128 stands for zero in the data rows.
Some points:
[148 136 111 129  99 137 101 100 165 157 166 148 125  95 102  96 160 120 142  85 153 154 147 102 135 109 121 131 129 137  74 159 143 135 131 145 100 129 139 107 121 134 107 122 165 129 151 177 128 116 153 100 115 146 126 115]
[ 59 156 103 128 113 152 176 126 124 102 119 155 171 149 114 173 115 144 131 105 116 125 137 116 152 120 156 151 112 140 162 108 139 116 146 105 126 193 119 169 109 127 132 123 146 138 173 125 137 121 132 111 143 151 119 139]
[124 130 136 138 145 143 103 108 127 108 164 123 111 121  61 147 165 156 127 130 116 120 113 210 126  73 116 163 141  87 151 118 107 162 138  92 177 114 174 106  82 107 140 123 125 139 107 118 110 113 143  96 169 130 131 127]
[125 135  98 127 126 136 120 141 149 101  78 122 101 165 142  99 112 160 138 139 134 129 124  91 127 151 154 126 105 142 118  50 125 117 153 119 132 129 102 155 138 115 122 133 123 146  79 147  96 144 108 117 140 155 120 163]
[117 104 132 150 120 117 160 139 131 132 104 128 129 138 120 161 103 147 159 149 167 127  88 142 155  72 152  97 114 175 144 103 134 131 149 121 119 119 149 125 163 116 132 152 101 102 117 167 136 123 142 126  44 125 110 102]
[134 118 103  96 122 123 110 156 140 139 101 127 109  91  92  98 133 173 135 181 126 100 117  75  99 131 139 110 119 130 142 139 144 113 130 149 159 136 176 151 166 130 105 129 118 135 202 117 124 125 137 112 134 129  81 105]
[153 114 123 149 150 133 147 144 148 131 139 109 157  53  93 152 143 127  79 173 149 132  90 107 151 124 140 121 112 117 100  93 127 126 140 123 112  85 111 160 124 104 141 139 156 118 158 142 127 143 106 140 199 109 122  99]
[ 94 101 176 122  88 131 117 103 138 139 114 124 120  91 162 103 180 124 131 122 107 142 117 132 141 175 110 137 129 112 116 105 127 122 107 173  96 180 140 144 144 108 137 134 138 131  73 109 164 120  77 142 109 127 138 137]
[132 134 146 159 149 112 122 159 130  84  78 169 157 170 153 114 157 139 133 158 138 116 148 103 186 123 126 105 162 110 164 172 143 108  94 154 112 133  96 105 138 127 123 116 146 148 111 115  96 134 120 147  99 116 105 125]
[150 105 148 111 132 158 126 128 127 138 127  90 131 103 177 139 158 141 133 115 141 162 140 179  91 137 135 133 114 148 141 147 125 117  93  95 118 161 123 118 151 166 138 115 133 124 124 193 119 122 121 122 114 145 166 140]
[180 190 135 138 145 131 150 143  93 145 111  99 104 149 140 159  71 117 190 102  89  75 132 170 180 172 106 102 129  97  94 117 119 123  77 146  78  62 135 121 148 158 121  87 122 114 199  78 127 197 111 100 108 167 144 113]
[121 136 122 114 111 130 104 117 130 124 111 101 109 119 201 147 123  86 159 164 118 154 128 155 117 110 131  96 123 111 118 189 116 136 151  98 162 118 139 144 125 134 138 138 179 149  89 130 126 150 149 137 131 135 144  94]
[146 144  84 132 140 149 117 171 125 119 135 132 159 168 164 148 104 153 124 106 153 119 154 194 127 150 128 154 168 116 121 168 147 114 118 148  99  91 107 157  94  88 132 144 101 104 117  75 146 110 104 120  98  84  77 131]
[212 156 121 135 138 120 136 168  85 103 155 131 111 131 108 166 142 138  94  86  67 114 169 105 186 130 138 152 153 112 116 134 127 107 124 116 121  75 145 136 148 185 110 141 101 107 120  63 174 164 109 114 108  98 140 157]
[118 112 138 152 133 106 141  86 101 131 108 179 106  90 187 100 157 108 114 105 161 105  90  95 116 146 134 162 129  79 144 120 129 112 143 136 117  89 142 132 133  87 137 136 127 126 133 138 170 139 150 155 162 142 114 156]
[ 73 121 174 125 153 158 153 102 116 116 138 108 131 200 174 100 133 138 177 128 150 140 137 118 111 161 113 127 134 138 102 125  93 143 142  97 163 142 119 104 147 151 104 132 156 110 135 125 142 124 148 114 178  84 131  97]
[111 113 172 111 102 146 107 128 135 188 170 113 109 201  51 135 141 105 107 122 120 160 120 120  94 106 147 137 122  96 148 162 143 135 128 133  94 140  91 137 129 144 139 134 132 145 170 133 125 134 123 154 168 152 140 154]
[ 75 117  69 117 142 122  64 171 126 114 144 144 124 153 153 138 143 122 133 131 114  86 105 100 125 109 152 127 103 161 108  95 135 140 103 127 120 183 113 112 110 114 145 125  99  99  99 107 120 121 147 147 143 136 133 111]
[112 105 102 131 144  84 117  88 136 143 112  93 140 154 110 148 125  82 146 149 132 141 133 126  95 126  99  69 131 118 131 150 104 104 115 122 114 146 155 107 115 126 125 120 119 134  84 153 133 151 126 103 160  91 149 166]
[146 131 144 143 107 133  84 129 104  99 143 121 152 105 115  84 110 145  81 106 158 107 165  96 113 133 147 110 129 156 191 106 141 127 156 127 125 137 125 131  84 110 118 127 107 128 155 103 101 138 130 119 112 148 131  73]
[156 118 109 113 141 175 191 104 118 135 120 122 140 120 104  68 124  83 151 143 104 173 119 130  83  79 115 140 129 128 118 135 115 144 134 140 128 117 102 116 109 140  91 113 104 154  98 118 134 122 142 137 114 137 149 126]
[156 132 146 115 105 122 180 148 132 112  97 145 144 110 171 154  58 157  90 111 141 134 141  93 141 139 103 124 134 126 108 165 157 125 149 140 144 159 128 107 120 107 150 121  93 111  75 110 102 114 114 128 177 146 121 124]
[106 148 124 110 141  63 150 123 182 134 203 122  99 138 157 144 135 102  77  81 110 135 119 138 115 162  97 138 121 118 168 113 108 173 125 144 168  98 127 150 106 158 116 122 114 141 112 191 128  96 141 136 121 115 111 100]
[113  97 129 137 125 102 113 133 119 129 113 193 154  89  70 148 114 137 148 180 112 120 137 179 107 160 146 100 131 173  98 106 144 107 160 118 128 119 120 141 178 142 133 132  96 115 142 140 113 120 130 157 141 142 127 134]
[146 123 165 121 119 100 124 117 126 159 158 132 104 109 100  97 129 115 126 119 131 164 125 117 136 112 114 147 118 126  95 112 134 106 123 117 164 151 100  98  98 100 149 130 166 146 193 107 142  73 116 149  23 139 162 167]
[119 153 119 124 138 143 114  94 119 146 119  98 130 116 110 113  93 108 101 137 122  92 133 137 117 117 108 169 136 176 154 139 104 186 101 141 151 120 152  92 148 152 142 144 161 134 116 148 109 112 148 146 119  79 135 171]
There is one direction along which these points spread out most. Take the direction at right angles to it along which they spread out most. Then take the direction at right angles to both along which they spread out most. Go by this last direction. For each point below, how far along it does it lie, from 0 to 99? 50 is the average, and the first point above lies past it. One standard deviation of the points above along it is 16.
[117 104 132 150 120 117 160 139 131 132 104 128 129 138 120 161 103 147 159 149 167 127  88 142 155  72 152  97 114 175 144 103 134 131 149 121 119 119 149 125 163 116 132 152 101 102 117 167 136 123 142 126  44 125 110 102] 54
[111 113 172 111 102 146 107 128 135 188 170 113 109 201  51 135 141 105 107 122 120 160 120 120  94 106 147 137 122  96 148 162 143 135 128 133  94 140  91 137 129 144 139 134 132 145 170 133 125 134 123 154 168 152 140 154] 68
[112 105 102 131 144  84 117  88 136 143 112  93 140 154 110 148 125  82 146 149 132 141 133 126  95 126  99  69 131 118 131 150 104 104 115 122 114 146 155 107 115 126 125 120 119 134  84 153 133 151 126 103 160  91 149 166] 30
[180 190 135 138 145 131 150 143  93 145 111  99 104 149 140 159  71 117 190 102  89  75 132 170 180 172 106 102 129  97  94 117 119 123  77 146  78  62 135 121 148 158 121  87 122 114 199  78 127 197 111 100 108 167 144 113] 47
[ 94 101 176 122  88 131 117 103 138 139 114 124 120  91 162 103 180 124 131 122 107 142 117 132 141 175 110 137 129 112 116 105 127 122 107 173  96 180 140 144 144 108 137 134 138 131  73 109 164 120  77 142 109 127 138 137] 38
[ 59 156 103 128 113 152 176 126 124 102 119 155 171 149 114 173 115 144 131 105 116 125 137 116 152 120 156 151 112 140 162 108 139 116 146 105 126 193 119 169 109 127 132 123 146 138 173 125 137 121 132 111 143 151 119 139] 55
[121 136 122 114 111 130 104 117 130 124 111 101 109 119 201 147 123  86 159 164 118 154 128 155 117 110 131  96 123 111 118 189 116 136 151  98 162 118 139 144 125 134 138 138 179 149  89 130 126 150 149 137 131 135 144  94] 23
[106 148 124 110 141  63 150 123 182 134 203 122  99 138 157 144 135 102  77  81 110 135 119 138 115 162  97 138 121 118 168 113 108 173 125 144 168  98 127 150 106 158 116 122 114 141 112 191 128  96 141 136 121 115 111 100] 42
